These are runs of 6 systems, one row a step. Runs of the same system follow the same rule from any start.
trace 1, veb:
[[ 16  33 -10  14   3 -14  19   2   8  -9  -5  19  -3 -10   5   0  -4  -6
    1  19  11 -14]
 [  1  -6  26   9   3 -12   3  11  -8  15  19   9 -13  10 -16  11  -7  -7
   10  -8 -20  26]
 [ -9  -6 -19   1  -1  25   2  10  -8 -20  -9   6  12 -19 -18  22   7   7
  -19  -9  10   3]
 [ 11   2 -16  -5  -4  -8   1  -1  15  30 -16  -6  10  10  25  -2 -12 -27
  -12  -9  -7  10]
 [-19  10  12   2   3   5 -15 -10  -7   6  -2   8  -1  14   0 -17  -1  35
   -7  17  13  18]
 [-13 -14 -28  -5 -17  -8  -4   3  14 -25  -1  -9 -20  18  -8   4  -4  -4
   14  -3  -6 -17]
 [ 10  -7  20  -9  16  12 -21   0   1   5   1 -14  13 -18  -3 -25  -6  -3
   -8  -9 -18 -19]
 [  6  19  10   5   7   8  25 -11  -4  -6  -8   6   1   9   4   8  -9  -3
   15  18  30 -19]
 [  5 -18  23   6  -9 -21   0   1  -9   2  -2 -13 -12  -2   2  14  19  -2
   23  -9 -17  20]
 [ -5   0 -13 -11   1  12  18  18   4 -17   9   4  15 -37   4   1  16  15
  -15   2   4   0]]
trace 2, led:
[[  0   9  -9   7 -19 -24   6   7  23  -6 -20  -6 -11  10   9  -5 -19 -11
   18   2 -17   6]
 [ -4   2  -5 -18 -19  -6  12  11  20   2  10  18  -5 -12  -3   0 -23  21
    6   0 -11  23]
 [-27   2   5 -21 -13  21   1  -6  10  -2   5  -4   8  12   8 -16 -19  24
    7   2  11   0]
 [ 14   8  16 -18 -11  16  -6 -27   4  10 -10   4  15  -8   1   2 -23   2
   11 -10  13 -14]
 [ 17   0 -14 -16   0   3   0 -26 -10  -5  10  19  -7  -7  -8   9   9  15
    6   9  27 -22]
 [  2 -14  11  -1  26  16 -11  -9 -22   8  24   5  -5  14 -21   4   6   1
   -6  -1   9 -13]
 [  4 -11   4   7  10  10 -12  -3 -20   3   0 -18  13 -12   5   7  34 -18
  -12 -13   0 -10]
 [ 14   6 -16  22  13 -19   2   5  -4   6  -7  -4  -8  11   6   5  18 -33
  -11   6  -2  -9]
 [ -4   5   7  25   3 -22   4  24  -5  -2  12   8 -10  -5  -7   6  17  -4
   -7   3 -21  23]
 [-29  -1  -8  14  -9  -1   0  29  14 -18  -7 -17   1   6   3  -8   1  -2
   -6  -4 -22   9]]
trace 3, fop (10 x 22):
[[ 19 -14 -21  -2   1  -2   1   4  -4   1   1  22  -7 -17 -25  30  -4  -4
   -9 -14  -9  13]
 [-13 -13 -23 -10   0   2  20   7  14 -15 -18  -5 -16  25   1   1 -16   8
   14  12  11   1]
 [-16  -7   0 -17   3  36  -7  -4  -2  15   1  -1  22  -1   2  -6  -8  10
  -22 -11  11  10]
 [ 27  -1 -11  -7  15 -12  -6 -21  -3  21 -14   0  -4   5  19 -14   8  -4
   -4  14  12 -10]
 [-11  -5   0  -1   5  -7   3  15   5  12  35 -12  -1  17   9 -16   9 -21
   -7  -6 -19  -7]
 [  5   4  18  -2   9  -6  12   9  -7 -13  17   4  -2 -28   1 -13  19  28
    5  17   2  -6]
 [ -7   9  24  25  -7   4  -3  -4 -11 -18 -16 -21   6   3   2   9  14 -17
   13  -7   2 -16]
 [ 19  11  10   7  -7  -5  15   4  -2  10   7  22   3 -19 -10  30  -9 -12
    2 -14  -4  17]
 [-10   2   2   3 -12 -13   3  -5   8  -5 -11   7 -23  29  -8   0 -21  16
   24  12   3  16]
 [-25   0 -12  -2 -19  18 -25  -4   1   2  -4   5  15  -4  -7   5   0  18
  -25 -15   1  23]]
trace 4, veb:
[[  5  24 -12   0 -25 -17 -11  -5  20   6  -8  -1  11 -14  23 -16  -4  -6
   -8  -4 -11  -4]
 [ -5  19  18  -6  -5  -5  -4  -6   5   6  20  23  -7   5 -13 -12 -28  23
    9  10  -3   4]
 [  5 -17  -6  -2  -3   5 -10  -4  -3 -21  -9   7 -15   2 -35  23 -15   2
   17 -11  -5  -9]
 [ 21 -13   7  -3  21  10   1  11   7   3 -34 -11  12 -23   2  -4 -11 -11
   -5  -7 -12   1]
 [ -3  -1  11 -12  16  12  30  -1  -2  17  -9   1   3  15  20  -2  -5   7
    7  16  24  16]
 [-11 -28 -10  -8 -12  -8  -4  -8 -11   0   4 -11 -16  13   9   9  31  13
   12   2   4  12]
 [  1  -2 -26  -6   2  -9  -8   9   7 -13  12  -8   4 -20  11 -22  23   4
  -18   6 -11 -20]
 [  8  18   6   2  15  -3   4  -4   0  15  32  12  -2  17  -1 -15  -9 -16
   -4   8   4 -24]
 [ -1   9  21  29   1  -2 -14  -6 -24 -11   2   6  -9   9 -27  20  11  -5
    7  -2   2  -3]
 [ -6   8  -1  20  -9   2  13  25   9 -17 -18 -10  12 -21   1  14   3 -19
   -5 -14 -15   7]]
trace 5, miku (10 x 22):
[[ 21  -2   8  14  32 -15  15  14 -10  -2  -4  11 -17  -5 -12   1   6   2
    3  22  -3   6]
 [-27   2   1   5   0  30  -1  -7 -16   2   4   6  10  20 -10  18   3   8
  -12  -5  26  10]
 [ 17  -3  -6 -18  -7   5   5  -5   7  -8 -18   2  12 -43   7   3   2  18
    1  -3   4  -3]
 [ -8  16   6  14 -13 -21 -16  -9   7   9 -19   5 -10  21   5 -13 -12  13
    7  12  -6  21]
 [-10 -12  -8  -8 -13  -2   6  12   4 -13  36  10 -12  -4 -23  15  -3   6
    8 -13 -15   3]
 [-17  -8  11  -4  10  16   4  10   7 -18 -13 -29   8   5   8 -23  -3   3
    9   7  -1 -21]
 [ 11   2 -12  -3 -20  -3  -6 -13  11  15  -7  -5   7   6  12  14 -10 -33
    2 -23  -4  -7]
 [ 24 -15  -1   0  29 -25  12   8  -7   9   4   2 -21   1   1  -6  12  -2
    5  18  -9   3]
 [-23   6   0   2   7  23   0  -7 -15  12  24   6   7  26  -2   3   6   0
  -17   0  24  -1]
 [ 23   4   6 -12   4  12   2  -3  -1  -2  -2   5  20 -46   2  -2   2   5
   -8  -8   1 -12]]
trace 6, miku:
[[  6  -7   6  17  -1  -9 -13  -4 -24   7   9  -1  -2  -6  -4  20  38  -8
   -8  -8  -3  13]
 [ -4  15 -17   9   3   0  10  -1  -8 -23   0   6  -1 -10   5   1  28  17
   -6  23  26 -14]
 [  1  32  27  12 -17   5  15  -8   1  -2 -10  12  11  -9   4  16 -13   1
   12  -1  16   5]
 [ 11 -11  18   5  -7 -11 -19 -11 -12 -15 -17   1 -16  -9 -25  15  -2  17
   23  -6  -9   5]
 [-15  -7 -28  -9  -6   6  -1  -5   9 -20  -9   4 -17  23 -12   1 -14  17
    8  13  13  -9]
 [  0  -8   9 -25  -6  14  25   6  19   7   1  -1   5  -1   6   0 -35  -2
   16  -8  -2   6]
 [  4 -28  12 -15   4  -3 -24 -10   0  20  -3 -19  -5  13   5 -18  -5  -1
    8 -12 -19   3]
 [ -1  -7 -38 -13   3  -8 -10   1   8   8  26   4  -7  11   2 -15   4  -6
  -18   2  -6 -17]
 [  0  15  14   3  22   6  20  22   6  15  19   0  17  -4  12 -18  -8 -17
  -15   5  -5  -4]
 [  4  -1  18  18   8   8 -22  -2 -18  12   0 -10  15  -6  -2   6  19 -18
  -19 -17  -9   3]]
trace 7, paf:
[[-15   5 -16   3 -33 -22  -3   7  18  -9   1  -1 -14  11   0   3  -9   0
   11  -6 -19  14]
 [-10  17  18  -9   0   6  18  18  18   1  18   4  10  -8   6 -20 -26   8
    4   3  -9  -1]
 [  7  25   4   0  -3   4 -22 -23   5  -3 -15   8   8  -1  -3 -18 -18   9
   -1   8  13 -22]
 [  0  -3 -24  -2   1  16 -17  -3   0   1   2  19  -1   8 -31  17 -22  -8
  -16 -15   0  -4]
 [ -4 -18  -4  -7  34   6   6   8  -9   2  17   7 -16  19 -16 -11  -1  14
   -4  18   4  -2]
 [ -6 -12  22  -3  15  22  -5 -16 -18  11  -7 -22   9  20  10   0  12  -7
    4  -4  19  -5]
 [ 12 -18 -23 -12  -7   5   8 -10 -10  -7   2  -3   2 -17   5  26  29  -4
    2  -9  14  -7]
 [  5  -1  -9   7  -2 -29  15   7  -1  19  17   5 -14  11  17   7  21 -13
    1   6  -6  19]
 [ -1   5  39   9  -5 -10   0  10  -3   1  11 -13   9 -22   8  -9  14  -1
   10  -8 -20   8]
 [ -3  26   0  21 -22  -9   4   3   7 -31 -24  -1   4 -16   2   8   4   2
    8   4   4  -7]]
trace 8, zigap:
[[ -1 -13 -14 -30 -20   2  25   0  11 -12  16  -2   0 -17  11   9   3  10
   17  -4   5  -6]
 [ -4  12 -10 -20 -29  14   4 -16   6   2  14  23   9  -7  -1  15 -15  16
    0 -10  18   4]
 [-10  12 -24   3 -10   8 -16 -12  -5  -9   0  26  -3   7 -22  13  -4  19
  -15   5  17   4]
 [-16  -4 -15   9  18  19 -13   9 -13   3  12  12  -1  16 -24   4   1   0
  -29  -1   3   6]
 [  3  -8   7  13  32   9   1   2 -19  23  -6  -1  -1  24  -2   4   4 -18
  -13   4   8   8]
 [ 14  -4   7  19   9 -19  -8  -2 -10  21 -14 -13  -2  11  14   4  18 -28
   -3  -3 -12  10]
 [ 10   1  17   5   0 -31  -4   3   0  10   7 -13  -5  -8  21 -23  20   0
    6   7 -20   7]
 [-12  12  29   3 -15 -14  11   3   8 -11  13 -15  -3   0  14 -14   4   5
   28   7  -9 -10]
 [ -6  23  18   3 -17   9   6   1  11 -24  -8  -7  16 -21   5  -5 -10   5
   13  -3   1 -20]
 [  8   9 -20  -6   1   7  14   9  16 -27 -12  10   2 -23 -11   0 -17   5
   -1   5   4 -22]]
trace 9, fop (10 x 22):
[[ 21  17 -17  -1 -10 -15 -15  -3  16   7 -15   9  10 -25   9 -12 -11  -4
  -15  -4 -14  -1]
 [  6 -13  -6  -4   7 -11 -17   8  11 -10   3  -8 -17   8 -20 -14 -20 -10
    8  -5 -27 -20]
 [ -2 -25 -13 -23  -7  12   0   1  -2 -22  17  -2  -1 -21 -15  10  11  16
    4  -9   1 -15]
 [  1  12 -11  -3   0  18  18 -12   4 -17 -11  -3   9   1   8   6  -5  -8
    6   6  29 -33]
 [  5   7  14  -1  16  20   1 -10  -9  22  20  16   6  19 -15   9 -18 -18
   -8  -8  12  -9]
 [  1  -6  -7  -2   5 -16   2 -14 -16  12  20  14 -21  21   1   4  19  14
    5  18  14  12]
 [-31  16  -5  19  -3   3   5  17  -1  -4   6  -8   8  12  16  -8  21   3
  -20  12   5  13]
 [ 15   9  19  18  26  -2  -1  14  -8   7 -22   4   9 -22   0  -9   6   3
  -16   9  -6  14]
 [  8 -24  14   8   1 -15   1   7  -2   6 -18 -22 -13   8   6   8   8 -15
   19 -10 -22  14]
 [ -6  -4   4 -18 -28  -5  18  10  17   0   7  -2   7 -21  15   6  -5   7
   11 -13 -11  18]]
trace 10, paf, 10 rows:
[[ 13  13  -8  14  -3 -32  10   2   0   8  14  23 -22   9  -7  13   3  -7
    7  10  -7  13]
 [ -5   4  47  11   2   3  -4   8  -9   6   7  -1   3  -6 -11  -2  -7   9
    8  -5 -14  19]
 [-12  14   1  10 -11  11   1  -4  -3 -29 -26   1   6 -13  -3   7   4  25
    3  10  21   0]
 [  4   2 -26  -5   1   7   6   4  11  19 -24  15   9   2   6   9 -17  -4
  -20  -3   5  28]
 [  0 -21  -6 -16  10  -7 -24   5   3  10   4  -2  -6  -5   0 -29   3  21
  -12   5 -20   9]
 [-28   1  -4  10  -4  13 -12   4   4 -12   0 -27   8  20   9 -16   9 -12
   -7  -2   0 -21]
 [ 20  -4 -17 -12  12   8  25   6   9  -7  -1  -3   8 -15   6   5  -5 -26
   -1  -2   5 -31]
 [ 23  -7  -1  -3   1 -29 -11 -19   0  14   2   3 -24  17  -2  -1  -5 -10
   20   4  -7  -9]
 [-17  -7  26  -2 -18   8   1   2  -5  -4  31  -2  -3   7 -16  14  -4   1
   18 -20 -10   2]
 [ -7  23   7   3  -2   7  25  -2  -6 -13  11  14   3  -7   4   7   7  18
    8  21  29  -6]]
trace 11, zigap:
[[ -7  -2  15 -15   6   6  24  16  18  -1  -9  -5   4  -3  13 -20 -21  19
   12  12  -3  12]
 [-11  -1 -10 -10 -23  10   1  -5  19 -10 -28 -13   2  14   7   1 -25  -5
   16  -9   3  -7]
 [  9 -11 -21 -23  -2   9 -24 -11  11  -2 -11   3   7 -17  -8 -15 -17  14
  -10  -9  -6 -14]
 [  2 -27 -19 -23   8   4  -2  -8  -2  -5  19   8 -21  16 -22   4  -9  10
   10   2   4 -15]
 [ -3 -20   7 -11  -4  25  -8 -16 -17  11  14  -1   9   0 -12  25   8  -6
   -2 -23   9   2]
 [ 16   6 -15   4   6  -5  -7 -22 -20   9   8  12   0  -2   5  12  30   0
  -11   8  24  -7]
 [  1  14   1  19  -4 -20  -5   7  -9  10  37  17  -8   3 -10  10  13 -10
  -10  -2 -14   7]
 [ -9  13  35  24  11  -2   7   9 -16   1   2   3   1   0   0   2  15  13
   -1  14   5  23]
 [-15  21   0  28   0  -4  14  16   6 -11 -16 -17   7   9  18  -3  10 -21
   -4   9   2  -4]
 [ 13  19  11   7  12  -8   3  17  18   8 -16   0  10 -14  10 -23 -21  -9
   -6   5 -18   2]]
trace 12, led, 10 rows:
[[ -3  10   0  12 -16  -6   2  -8   2  -3 -23 -24   9   3  32   0  21 -16
    5   0   9  -8]
 [ 20  13 -11  13  -3 -25   3   0   6   5   2  24 -19   7 -15  15 -16 -15
    7   3 -11   5]
 [-24  -5  -4  -4  -3   6   2  20  -2 -13  22   9  -1 -14 -10  -3  11  29
  -11   2  -7  20]
 [-18   3  11   1   6  24  -5   6   9   0 -22 -24  16  16  11 -18 -18 -10
   -3  -5   1  -9]
 [ 32  12   2  -4 -11 -14  10 -14   5   5 -25   8   4 -25  13  12  -4  -2
   13   1   6   2]
 [ -5  -9 -19  -7   2 -11   1  -5  -4 -11  16  16 -29  18 -19   0  -1  23
   11  18   8  -3]
 [-11 -21  21 -14  10  25 -14   3  -7  15  16  -8  13  -2 -11  -7  -7   4
  -10 -18 -12   9]
 [  4   6 -12  -5  -7   4  -3 -14   2   2 -16 -19  17  -8  32  -7  19 -13
   -6  -2  13 -19]
 [ 25  19   3  15   5 -24   4 -11  -4  11   8  22 -16  12  -8   7  -7 -13
    9  10   2  -7]
 [-17 -11   3   3  -4   2  -2  14 -12 -19  30   5  -6 -14 -20   9  20  19
   -3  -4  -9   8]]

Which system made each of these runs?
trace 13 (2 x 22):
[[ -5  -8  -3   5  16   3 -22 -16 -19   7 -11   1 -10  24  -8  -8  13  19
   -8  18  16   6]
 [ -7  -3   1  14  11   1 -16   4  -9   8  19 -14   0  23  -4  -4  11 -32
  -12 -13 -13 -17]]
 : zigap
trace 14, 2 rows:
[[ 21 -18 -10   2  -5 -22  -5  -1  -1 -15 -10   6 -26  -4 -21  18  -2   1
   21  -3 -14  -1]
 [-23  -4  20   1 -10   1  17  13   4   3  10  -3 -10  26  -1   5 -13   7
   21   2  -4  25]]
 : paf
trace 15:
[[ -3  15 -12  -1  -1  -1   7   5   2 -10  40  24  -9   2 -19   3  -6   1
   -3   5   3 -21]
 [ -4   6  31   7  23  26   5  12  -1  -9 -13 -10  14  -7 -10 -10 -16  -7
    0  -1  -3 -15]]
 : miku
trace 16:
[[  4  -1  23 -12 -20 -18  -3  -7  11  13  -6  -7  -3  -6  19 -14 -10  13
   22  -1 -14  18]
 [-19   4  -1  -5 -26  -3 -12  -9   8 -26  -4 -13  -4   1   6 -14   3  21
   19   2   0 -15]]
 : zigap
trace 17 (2 x 22):
[[ 13   7  -1 -14 -20   6   8  -5   8   6   2   1  24 -37  16  10   4  -6
   -4 -19   1  -1]
 [ 21  17  -3  -9 -10 -17   5 -18   3  22   5  28  -3  -8   8   3  -9  13
    2  10  10  16]]
 : veb
trace 18 (2 x 22):
[[ 22   9   0   1   3   1   6  -3 -11  13  -7  17  12 -35   8  14  17   6
  -15  -1   7  20]
 [  1   3   7  15   3 -19   7   7  10   4 -19 -13 -14  32  10  -9 -13 -20
   17   7 -10   2]]
 : fop
trace 19:
[[ 13 -12   4  -8  15   0  -7 -13  -4  10  14  -4 -11  25 -11  -4 -12 -20
   11  -4  -1 -30]
 [ 10 -11   2  -9  -2  -1   9  -1 -13  10  28   3  10 -26   8  16  32  -5
   -7 -11   1   3]]
 : led
trace 20 (2 x 22):
[[  0 -17   9 -21   1  11   2  -5  12  15 -10  -6  -4  21   0  -4 -36  -3
   16  -9  -8   4]
 [  8  -7  -8 -28 -24  -2  -3 -22   1  13   4   5   7 -19  18   4   9  18
    4  -6  10   8]]
 : led
trace 21, 2 rows:
[[ -6   4 -21  10  -3  10  24  14   0   1  -8   3  14  -3  10  26  11 -19
  -17  -7  12  14]
 [ 27  -8   0  -4  17 -26   4   9   1  15  -7   4  -8 -19  13 -15  11   8
   -1  13 -15  17]]
 : paf
trace 22:
[[  2  -4  18  -4  30  12 -12   3  -1   3   8 -10   3   6  -4 -32 -10   0
   -5   8  -7 -25]
 [  5   7 -20   5   2  11 -18  -3   4  13  -1   7  13   3  -9   6 -13 -27
  -28 -18  -5 -10]]
 : miku
trace 23, 2 rows:
[[ -1 -11   3  -4  23  -8   8   9   5 -12   5  -7 -22  19  -7 -24  -8  10
   17  22  -6 -17]
 [  8 -26  23 -21  -2   4  11   8   2   8   8 -17   5 -18   6   6   0  -3
   17 -20 -19   9]]
 : led
trace 24, 2 rows:
[[  5 -22 -22   1   8  -4 -20  -3 -18   3  16  10 -15   1 -23  14  20   1
  -14  -6  -6   3]
 [-11  -5  -3  10  22   5 -13  12  -7  15   8 -13  11   8   9 -19  19 -11
  -31   1  -9   4]]
 : led
trace 25 (2 x 22):
[[ -4 -15  -9 -22  14  23   9   7  15 -16  -9 -10   3  -2  -5 -14 -22   6
    5   3   3 -24]
 [  6  -3   1  -9  -3   5  -8  -7  15  29 -19  -7  10  15  12  -7 -29 -20
   -5 -15  -9  10]]
 : miku
trace 26:
[[ 21 -14  10 -14  -5 -20  20   1  -2  10  23   5 -13 -12   0  16   5  -6
   23  -6 -14   7]
 [-15  -4  12   0  15   7 -10 -12 -14  -1  11 -12  -8  28   1 -19  12  12
    5  16  15 -18]]
 : miku
trace 27 (2 x 22):
[[ 29   1  18  18  21 -19  -3  -6 -13   4 -25  -4 -13   1   0  -1   7  -8
   10  14   1  -2]
 [  8 -28 -12  -1   2 -25  -5  11  -3 -13   6  -5 -23  -8 -12   5  21   6
    9  -1 -23   5]]
 : led
trace 28, 2 rows:
[[  6  24  26   3 -15  -3 -18 -21  -5   9  15  22   0  -4 -13  -2 -14  17
    5  -2   3   2]
 [ -2  -1   0   4   4   1 -23   6   2 -26  -3  10  -9 -10 -35  -8 -16  19
    0   3 -14 -13]]
 : miku
trace 29:
[[-12  -9   5 -18  -4  27   0  -9   5   2 -12 -25  20   3  22 -12  -2   0
    1  -9  14 -14]
 [ 27  11   8 -13   4  -3  -4 -19   0  27  15   7  13 -12  13  -8  -3 -17
   -7  -5   5 -16]]
 : fop
trace 30, 2 rows:
[[ 26  -1  -3   8   7  -5  14  -3  -2 -15 -25  -5  -2 -13  -2  19   6 -21
   16  -1   8 -22]
 [ 13 -16  -3  -5 -11 -22   7  -3   4   9  -7   9 -23   9  -6  22 -11  -3
   23  -5 -11  22]]
 : paf
trace 31:
[[ -6   4  18  12 -11   7  25   7  -8 -14 -10  -7   8 -13   3  29  16  -6
   13  -9  10  11]
 [  2  22 -24   2  -9  -4  13   6  12   0  -8   6  17 -22  25  -3  12  -2
  -21   7   9   5]]
 : zigap
